500 stands for zero in the data rows.
Here are some points, each followed by its number:
[750 699 661 275 505 458 776 635 332 496 701 821 402 545 456 730 536 578 485 578 728 529 503 316 552 674 438 597 483
 443 446 343 590 545 530 463 394 507 453 533 603 579 688] 0
[600 146 792 444 620 502 479 822 465 106 369 439 826 627 543 261 283 353 477 248 614 874 745 754 813 347 393 507 353
 504 702 370 678 275 352 367 210 731 501 785 316 430 553] 1
[411 529 410 520 503 562 536 369 515 757 569 457 408 506 409 592 804 394 617 390 465 554 314 442 629 595 402 609 494
 302 546 374 495 533 357 476 507 494 639 297 600 412 423] 2
[455 498 518 441 521 409 514 466 525 560 540 525 472 483 479 483 491 476 567 511 565 512 475 509 557 527 368 517 483
 523 424 543 514 436 500 599 493 461 590 531 534 498 498] 3
[351 454 478 466 530 518 484 518 501 497 522 496 537 490 517 498 523 499 544 546 493 496 513 507 538 501 495 518 516
 532 507 476 527 475 487 561 489 473 521 543 486 497 543] 4
[395 475 488 498 559 600 510 485 502 523 501 529 396 486 499 507 543 563 485 637 659 581 601 408 422 386 452 436 392
 652 573 518 444 443 458 408 497 499 408 564 534 500 489] 5
[636 644 604 338 489 332 710 613 463 459 527 540 464 577 538 545 548 498 640 528 505 492 477 464 552 593 367 518 579
 478 500 531 512 453 473 521 419 504 530 490 563 446 502] 6
[498 546 506 468 653 515 518 374 202 388 541 388 403 679 306 504 493 689 287 305 303 474 436 500 359 534 476 604 531
 555 397 609 387 529 389 583 469 375 648 488 513 411 452] 7
[495 634 742 429 392 306 754 652 438 457 449 515 450 650 459 593 593 492 706 577 551 531 512 465 602 644 341 534 598
 445 500 405 375 517 443 425 424 476 626 438 542 478 508] 8
[704 307 763 632 791 618 456 625 658 161 227 216 603 247 569 597 304 268 510 114 404 848 660 595 555 590 393 284 474
 732 897 249 630 350 427 606 292 796 543 537 234 573 211] 9
[370 427 542 470 576 497 506 478 504 501 484 490 495 537 512 489 502 459 543 565 477 431 449 473 590 469 448 505 420
 538 490 437 452 465 561 554 481 554 459 533 477 510 561] 10
[620 481 350 444 999 618 596 266 594 043 125 237 446 385 361 397 472 845 487 760 491 294 443 536 817 538 392 477 622
 830 345 462 550 402 266 199 511 311 383 299 577 589 571] 11
[414 622 703 542 541 425 671 513 355 744 568 627 655 405 483 622 291 579 511 669 797 670 540 448 520 498 739 569 685
 341 553 367 457 282 342 577 751 566 517 636 572 451 421] 12
[581 554 471 503 445 420 590 325 505 533 468 494 548 663 565 598 312 439 398 484 543 346 546 373 533 478 486 645 502
 323 378 747 601 404 460 582 414 559 389 481 370 466 562] 13
[339 532 379 454 568 571 607 388 341 475 472 349 382 420 867 446 284 527 762 519 365 356 160 572 429 459 486 586 528
 572 385 552 548 608 592 529 578 487 369 513 584 681 411] 14
[657 135 623 999 672 043 472 722 430 810 351 482 537 612 567 448 728 581 601 653 600 517 407 570 399 564 444 626 417
 649 502 418 472 446 460 439 517 612 536 485 578 563 573] 15
[947 843 297 607 403 368 339 410 360 401 982 193 778 965 492 695 000 288 530 511 499 556 532 793 328 430 504 888 563
 144 283 913 768 199 542 507 413 447 409 375 356 471 413] 16
[555 625 450 386 469 603 626 564 362 513 352 327 384 715 694 589 511 271 354 508 496 284 416 539 428 642 654 362 265
 444 462 750 770 717 603 566 516 196 518 223 347 438 844] 17
[482 583 617 528 501 509 447 267 662 668 614 436 207 513 569 567 456 577 588 562 406 696 360 362 651 498 445 447 513
 464 690 500 555 702 407 571 593 363 628 394 211 480 668] 18
[259 728 869 591 622 361 837 159 042 622 433 260 651 443 418 477 495 397 042 687 334 677 374 488 259 362 247 322 615
 221 283 819 479 638 501 562 674 489 672 552 430 711 240] 19
[370 496 512 488 500 478 490 523 529 491 516 529 537 506 481 501 515 491 526 516 468 484 515 508 515 489 481 526 512
 534 546 498 499 496 480 518 506 509 501 545 480 486 521] 20
[356 390 570 489 481 452 545 514 525 508 503 433 509 541 452 579 497 423 509 553 541 484 487 587 484 447 468 537 627
 472 430 470 527 464 539 530 425 464 479 527 440 450 584] 21
[732 434 604 577 748 625 395 248 718 422 510 469 475 234 619 231 365 999 305 601 263 000 551 012 000 643 301 728 168
 140 711 794 537 683 996 459 553 561 902 370 591 375 701] 22
[427 635 551 492 579 432 712 206 202 506 449 230 506 646 552 453 492 551 349 421 409 496 484 498 208 354 289 299 740
 798 413 716 220 789 545 459 632 618 384 499 445 735 270] 23
[374 519 459 497 487 457 568 489 492 514 499 519 444 458 399 543 524 601 543 552 473 465 509 529 476 479 486 562 461
 522 373 482 490 466 541 489 526 510 490 501 446 471 521] 24
[371 503 416 598 436 586 448 539 565 495 689 444 495 394 640 436 621 723 582 700 580 757 741 570 320 432 519 572 464
 509 649 589 582 313 512 399 659 515 574 731 526 516 428] 25
[315 634 300 691 414 496 457 604 602 564 676 353 572 266 522 333 674 581 538 622 602 502 606 505 443 496 526 605 571
 701 437 405 624 402 384 594 469 603 557 468 640 616 371] 26
[571 807 439 534 379 467 508 588 576 662 633 329 464 507 212 218 605 414 618 686 195 467 413 720 331 445 455 375 438
 684 627 534 358 259 423 378 337 452 512 618 358 999 219] 27
[702 762 530 400 791 708 268 645 393 396 114 258 108 361 438 970 752 273 640 180 211 709 425 546 358 330 593 510 651
 441 492 585 436 627 730 287 370 481 406 455 674 249 328] 28
[481 665 570 472 365 483 406 469 799 167 467 517 734 433 728 496 577 323 336 594 493 706 196 668 373 598 415 688 476
 695 619 478 490 548 608 341 582 387 562 583 476 307 564] 29
[481 420 552 608 644 565 417 189 347 437 508 406 639 381 500 459 849 349 548 322 613 000 171 660 558 468 302 286 483
 770 165 147 798 491 437 693 283 582 117 795 501 409 540] 30
[596 561 634 643 236 188 337 244 726 424 385 982 564 594 711 614 468 494 340 190 451 299 925 581 308 638 638 195 696
 324 565 603 360 465 493 574 472 445 400 431 478 632 416] 31
[396 470 497 470 514 499 486 523 518 482 497 522 532 499 494 504 515 488 515 554 483 503 488 507 506 488 487 503 519
 501 513 521 497 456 481 514 474 505 522 504 452 479 543] 32
[491 599 607 515 474 251 235 172 669 458 485 613 432 548 472 566 481 602 594 437 521 480 530 443 567 544 568 454 549
 489 500 556 556 531 520 582 455 504 508 549 447 503 514] 33
[448 419 509 478 481 506 545 595 504 519 577 528 544 417 449 500 362 455 539 551 591 400 518 496 421 598 504 581 566
 503 609 438 563 468 469 612 495 508 497 461 559 527 589] 34
[218 555 258 431 532 462 272 275 530 578 527 664 472 126 658 644 406 186 330 527 371 378 336 471 607 485 395 252 450
 657 550 496 436 549 587 584 725 514 427 424 629 584 447] 35
[522 666 214 562 468 204 384 292 466 278 460 696 441 363 251 404 722 188 591 468 885 642 026 280 619 478 863 486 551
 120 437 196 252 481 433 624 280 258 548 624 575 744 458] 36
[670 439 663 279 574 509 330 423 370 615 318 520 230 674 445 318 480 279 543 725 659 338 434 634 080 470 429 216 339
 649 554 260 706 282 756 519 835 351 406 541 463 265 427] 37
[614 622 416 491 659 823 300 328 273 718 380 875 462 396 885 418 427 702 243 639 552 676 277 788 585 718 426 789 655
 564 582 562 647 340 322 595 872 504 541 602 386 519 395] 38
[433 513 547 489 658 699 581 450 448 542 433 518 416 497 465 448 521 522 473 629 763 568 514 373 460 348 356 290 281
 734 515 488 315 495 421 307 384 579 311 494 588 497 431] 39
[449 534 236 429 708 680 498 439 659 541 404 611 383 637 504 395 506 349 515 522 453 448 476 465 490 557 640 360 425
 537 601 385 485 528 569 388 463 583 633 339 682 573 554] 40
[456 317 503 412 728 455 316 568 469 387 359 339 493 234 344 550 300 245 393 415 684 423 438 774 801 398 463 505 082
 444 451 466 543 613 501 427 465 717 404 777 536 416 511] 41
[560 612 631 502 407 520 401 409 754 163 548 350 723 492 406 418 531 318 308 529 662 629 456 557 256 440 400 760 532
 581 611 476 410 279 158 557 364 547 534 756 412 521 815] 42
[374 395 625 369 529 526 266 531 498 395 185 547 603 419 407 496 641 333 393 696 587 475 294 148 795 697 463 505 452
 524 460 441 441 635 467 364 569 239 484 278 572 341 605] 43
[445 584 543 611 551 593 515 408 650 367 523 735 767 295 484 335 618 056 437 570 520 786 586 481 521 789 362 613 621
 472 310 439 352 656 579 516 833 461 467 447 463 492 429] 44
[587 645 329 482 327 460 505 855 481 363 471 840 523 797 537 344 635 341 854 378 534 285 438 522 645 633 184 607 499
 520 555 373 589 558 489 566 285 601 726 539 580 655 473] 45
New points follow, each followed by the numbers of its two nearest points above by angle, nearest first.
[397 395 548 532 691 447 490 403 302 415 526 336 495 498 772 437 236 320 796 540 374 246 301 394 521 532 545 692 332
 436 370 486 451 701 663 508 526 624 520 523 702 498 551] 14 10
[251 521 560 440 423 576 607 560 533 630 526 423 466 551 377 396 429 505 411 544 494 488 530 564 585 515 435 533 539
 448 401 547 504 503 450 547 510 452 647 481 498 423 531] 21 3
[402 428 443 492 542 578 464 576 504 511 463 548 482 533 432 430 553 526 577 562 499 479 505 503 457 491 531 452 503
 432 572 537 599 584 499 412 487 340 477 455 512 417 469] 43 40
[784 111 453 078 999 585 556 294 607 687 337 489 999 780 578 469 791 564 683 177 392 518 625 520 339 717 791 624 448
 482 610 408 341 497 562 579 469 591 581 635 421 520 535] 40 1
[370 536 713 616 403 447 489 624 302 776 469 526 488 478 445 570 577 359 280 255 543 999 509 286 512 600 447 307 658
 536 200 576 400 226 632 387 203 327 722 391 482 601 725] 19 8
[599 480 439 513 501 586 216 379 362 681 626 559 772 176 625 925 434 602 675 861 150 341 723 236 534 459 230 440 324
 730 520 707 511 371 344 801 525 220 440 673 423 493 475] 35 4
[428 451 564 377 555 306 832 583 714 552 634 460 544 402 461 587 523 495 351 676 506 558 496 589 276 559 669 337 627
 388 744 486 899 602 441 585 390 455 739 373 598 846 444] 34 19
[690 364 348 811 345 580 365 606 352 220 276 497 320 803 696 434 620 898 000 572 000 303 527 322 999 816 881 000 712
 278 309 326 405 172 572 328 892 554 407 790 381 684 235] 31 11
[513 458 477 713 651 786 582 771 283 695 366 650 283 686 142 030 574 791 699 621 571 450 424 678 345 220 549 312 220
 000 491 529 786 821 705 000 554 000 209 249 559 121 317] 37 17
[542 562 537 471 467 472 322 480 514 403 272 458 576 474 615 778 426 502 670 312 649 477 186 533 384 365 621 000 660
 406 561 754 262 279 472 377 537 759 594 135 649 439 584] 28 31
[474 715 223 346 681 638 392 295 484 557 493 525 371 545 668 437 097 181 632 591 424 300 258 321 443 770 815 611 391
 428 391 437 329 627 624 211 482 637 683 462 683 734 590] 40 14
[736 459 000 517 230 246 461 372 000 104 636 346 627 154 621 460 803 599 573 428 530 570 571 197 483 579 211 434 523
 391 767 443 465 552 493 547 487 636 564 400 364 400 651] 36 22
[569 491 420 457 388 730 335 237 535 783 808 336 341 402 289 534 730 722 402 514 392 128 136 335 490 586 301 601 472
 372 704 719 735 413 640 386 798 536 560 376 416 479 613] 22 2
[394 115 117 585 247 234 296 571 427 514 597 530 489 293 515 654 342 521 564 386 426 466 579 612 650 544 639 732 514
 368 457 248 396 809 595 149 489 674 702 363 651 717 509] 41 35
[569 597 363 555 379 349 560 405 416 508 498 537 587 595 595 555 289 442 328 528 558 353 523 323 567 480 598 713 449
 291 385 723 554 446 470 558 298 507 476 450 458 348 657] 13 16
[527 618 536 460 429 485 436 558 443 392 567 569 375 391 546 262 981 601 808 329 342 384 290 428 628 368 855 808 614
 608 276 833 741 503 639 288 614 671 466 534 187 526 619] 24 14
[497 593 487 432 589 284 505 655 466 544 571 380 532 349 286 647 565 565 309 492 638 543 581 577 803 574 771 418 096
 487 041 491 457 616 535 738 503 477 580 429 466 164 463] 41 24
[393 589 761 507 359 281 652 443 462 560 542 449 466 405 596 428 607 603 416 335 451 376 721 681 604 112 390 671 742
 533 616 292 175 568 645 661 697 261 629 335 472 644 451] 23 8
[586 572 464 549 430 509 264 542 290 398 988 366 730 759 444 577 281 343 656 697 516 568 584 785 514 477 722 559 662
 477 421 442 539 428 306 504 483 477 615 446 541 416 428] 16 12
[602 568 517 525 362 674 253 735 547 234 299 738 626 562 339 346 573 851 359 432 383 500 569 590 202 424 467 680 240
 216 268 761 632 536 477 593 628 634 443 267 748 701 452] 22 31
[530 606 493 503 511 487 407 624 696 598 592 617 609 230 115 366 412 342 329 023 644 209 437 639 774 547 572 533 218
 530 894 520 711 504 188 317 556 404 629 580 599 550 552] 41 34
[468 477 590 411 552 359 727 463 494 542 600 439 487 351 559 569 577 598 419 661 483 572 477 551 404 467 620 504 481
 494 506 425 587 543 434 461 458 628 535 513 550 452 551] 12 0
[374 434 534 386 507 499 357 525 456 426 396 490 556 458 475 494 539 425 500 579 552 491 441 341 661 546 445 533 503
 504 501 461 526 562 480 405 533 376 490 385 522 450 572] 43 32
[643 538 435 516 372 517 330 500 399 696 384 484 648 513 867 592 523 225 090 428 510 018 356 443 411 293 803 658 607
 705 609 384 446 604 621 500 078 471 545 159 566 309 445] 17 35
[475 403 279 549 483 492 237 642 528 419 439 379 280 328 483 957 548 598 551 232 523 532 696 801 677 356 476 443 656
 506 336 135 722 797 508 512 570 640 534 484 772 564 693] 28 41
[886 549 797 398 261 338 390 616 716 422 601 496 232 538 476 408 512 216 341 590 578 523 883 602 080 722 849 472 619
 267 655 835 271 417 605 666 318 733 192 491 271 635 396] 31 16
[572 570 426 582 526 430 490 749 635 868 529 608 731 688 512 389 555 716 525 473 650 339 437 271 315 236 309 312 794
 410 170 590 264 823 164 370 626 244 497 585 281 559 386] 23 19
[565 581 448 510 647 567 328 570 633 517 698 386 607 490 521 000 497 526 726 646 594 445 637 000 510 375 560 515 771
 776 608 642 775 789 565 706 554 485 632 681 934 287 471] 26 22
[374 379 432 438 542 362 422 520 599 432 390 450 295 552 418 691 602 610 556 517 525 509 573 484 460 458 644 531 537
 641 575 528 552 618 403 530 576 454 474 530 529 520 529] 33 20
[616 648 569 447 453 495 750 585 631 607 609 480 343 683 421 713 359 335 289 429 350 555 450 762 244 427 533 456 636
 384 547 809 371 469 493 510 473 554 475 583 515 358 365] 16 19
